(in the rows, 128 means zero)
Turns, then the turns between two rows, first turn first; the first pair answered:
turn k80:
[175  67 164 137 109 132 138 102 113 154  78 132 111 109 162  94  78 121] -> [170  96 127  88 110 144  91  99  56 146 118 143 130 103 140  89  90  92]
[124 110 138  37  93 142 144  71 111 180  98 132 181 115 133  52 148 119] -> [119 134 118  34 121 133 135  65 112 181 119 127 183 127 103  59 167 147]
[ 71 144 108 168 175 150 101 142  86  96 142 116 125 176  89 132 123 171] -> [ 78 107 146 203 171 143 138 145 124 101 110 108 110 172 121 128 108 181]
turn k58:
[132 110 139 112  99 145 118 118 109 134 115 126 138 116 140 100 116 123] -> [123 104 147 142 100 124 141 135 140 124 112 120 130 109 144 135 109 113]
[108 160 107 133 132  96 126 155 145 131 166 114 130 119 105 172 139 107] -> [129 166  99  90 134 136  87 126  98 136 165 130 143 134  94 126 138 122]
[176 100 173 103  88 166 132 106 124 154  57 143 102 119 151  86  95 138] -> [150 104 174 144  91 100 178 137 190 152  69 115  97 105 154 144 116 117]
turn k752:
[122 138 119 117 111 112 131 146 130 128 144 136 134 105 128 162 136  88] -> [114 139 117 119 116 116 127 143 115 119 149 136 136 108 125 155 140  88]
[128 131 120 127 111 156  82 150  82 109 157 165 117 115 115 153  88  82] -> [128 136 110 101 120 161  72 132  67 109 158 162 136 118 109 131 105  93]
[128 115 170 146 113 124 125 136  56 133 134 107 125 117 167 123 126 119] -> [141 121 165 123 117 124 123 123  53 144 133  99 137 116 162 110 137 131]
[193 109 204  60  78 187 110  75  80 154 113 170 132 126 172  85 108  76] -> [212 113 220  72  78 173 110  91 112 177 108 171 116 121 171 109  95  77]
turn k14:
[ 69 145 105 199 172 108 147 165 169  77 122 105 111 141 114 177 127 123] -> [ 81 150 105 202 175 114 140 168 173  86 123 114  97 140 112 188 122 133]
[100 126 140 128 108  96 158 135 138 120 115 104 132 107 146 130 132 116] -> [114 122 147 141 111  97 157 137 154 127 109 112 118 112 146 138 120 131]
[130 135 128 154 142 115 166 151 180 146 127 112 119 119 114 160 145 172] -> [135 150 113 139 145 116 154 152 176 158 137 116 122 118  98 169 145 170]
[141 100 160 169 126 129 162 136 179 130  97 139  92 136 140 149 108 141] -> [168 127 147 148 136 127 129 138 181 162 117 150  80 129 117 163 105 144]
turn k72:
[116 140 144 153 120 111 142 129 136 123 150 118 103 143 140 126 130 130] -> [117 139 137 120 108 123 135 113 108 124 147 119 121 141 148  97 137 130]
[141 108 148 138 108 129 146 126 140 140  93 110 122 110 159 126  98 136] -> [127 106 149 149 113 125 153 123 139 124  88 102 127 116 153 127 110 139]
[139 124 163 182 144 147 144 124 153 134  86 136  96 178 130 120 102 186] -> [134 119 158 139 136 165 139  96 110 129  82 134 127 177 140  75 118 186]
Pairs:
Between the rows of a pair lie 2 to 3 turns.
[113 122 144 182 122 153 143 140 141 106 118 140  99 134 141 150  95 116] -> [106 117 143 172 125 170 139 124 116  94 116 138 107 141 147 123 104 130] => k752 k14
[130 113 146 125 158 131 160 122 177 159 100  81 119 148 105 103 146 206] -> [151  74 174 111 110 169 151 122 146 154  79  99 115 124 144  79 113 167] => k58 k80
[156 120 124 141 123 180  61 157  90 156 157 228 110 123 143 102 102 104] -> [145 150  96 135 178 164  53 139  97 161 177 214 117 152 102 100 135 161] => k752 k80
[ 98 135  85  92 165 125 127 125  94 111 170 111 168 156 119 107 172 137] -> [110  68 141 110 103 140 162 132 111 112 122 116 158 122 191  96 125  90] => k80 k80 k80
[ 92 116 120 159 111 151 108 140  78  68 151 132 123 126 129 132 122 102] -> [ 85 138 110 148 150 107 147 116 121  86 136  95 149 144 110 119 183 159] => k58 k752 k80
[130 120 163 180 137 146 145 136 114  92 135 127 112 157 122 136 104 146] -> [155 150 149 156 147 140 113 139 116 126 153 142 106 158  91 151  98 149] => k14 k14
[134 134 131  83  98  99 159 114 139 141 129 114 160  87 139 116 150  90] -> [164 153 127  66 109 131 116 105 117 160 134 135 145 102 121  99 131 112] => k80 k752 k58
[150 131 118 166  79  87 156 177 189 151 120 135  85 119 144 203 121  95] -> [112 110 109 198  81 116 146 183 142  92 128 144  80 135 152 193 105  85] => k752 k14
[ 74 138  85  87  89  90 145 135  95  84 148 101 184  85 144 134 164  45] -> [136 162  99  55  90  62 146 132 157 172 135 101 173  71 128 144 170  69] => k752 k752
[120 109 141 133 156 116 163 104 148 132 103 103 129 144 138  92 153 184] -> [156 117 157 146 141 120 147 134 174 169 101 129  91 131 139 125 113 168] => k14 k72 k752
[129 103 161 189 121 134 135 180 150 120 106 142  84 116 160 168  73 110] -> [ 63 105 133 171 143 110 181 137 128  74 107  93 151 131 163 121 159 130] => k72 k58
[ 74 105 145 181 101 119 191 159 131  73 110 119 104 120  88 158 163 130] -> [ 71 112 129 124  98 138 183 117  88  65 110 112 144 118  90 101 193 136] => k752 k80 k58
[107 159  74  77 115 117 122 137  87 108 172 128 169 106 112 134 173  76] -> [113 127 126 153 151  76 205 135 188 123 116  98 136 133 130 140 180 149] => k80 k80
[127 116 139 112 121 156 141 124  67  94 112 123 148 136 164 111 113 123] -> [131 118 139 128 128 164 127 130  61  93 111 130 135 146 157 114 104 130] => k14 k80 k14
[125 106 127 199 130 133 160 180 146 127 115 136 111 120 137 169 138 109] -> [102 100 112 154 126 139 177 138 107 106 108 117 161 119 147 116 187 114] => k72 k58 k58
[130 122 126 127  87 140  45 182  87 100 154 192  98 173 112 120  63  62] -> [123 170  93 116 149 118  38 164  94 103 171 177 111 210  61 112 109 128] => k80 k752
[155 154 137 127 113  89 118 160 176 160 158 142  84 119 110 189 104 100] -> [164 163 123  41 114 111 108  97 130 177 143 130 143 124 111 106 153 122] => k72 k752 k72
[152 149 117 101 146 105 130  99 122 143 126 121 146 136 120 105 149 153] -> [172 145 136 104 144 118 119 108 134 161 120 136 119 134 119 116 117 150] => k752 k58
[113 125 117 140 144 165  90 142  84 101 160 130 130 149 113 121 133 102] -> [106 103 140 162 146 166 112 141  90  92 141 128 123 151 129 115 127 109] => k14 k14
[157 107 157  98 105 204 103  84  70 141 105 162 132 144 145  48 104 152] -> [ 99  98 150 179 118 203 112 119  63  67 128 163 109 156 142  95  86 141] => k72 k752 k72
[103  87 144 129  85 156 142 127  93  85 108 127 147 103 168 107 107  79] -> [ 94  93 146 173  97 137 153 150 116  76 110 126 124 105 166 146  97  79] => k72 k72
[ 99 163  96 155 178 120 107 124 104 104 163 134 147 159  93 144 143 172] -> [133  82 176 175 103 136 161 127 145 130  92 133 127 117 177 122  94 127] => k752 k80 k80
[ 83 162 101 149 107 147 109 115 122 101 176 126 143 145  98 148 165 113] -> [ 75 122 138 178  98 149 154  96 143  91 130 109 144 149 132 120 164 134] => k80 k80 k752
[126 162  84 122 133  92 106 168 145 120 184 120 137 103  94 205 131  82] -> [133 124 131 171 127  74 159 171 201 131 138 107 114 101 122 198 124 106] => k80 k80
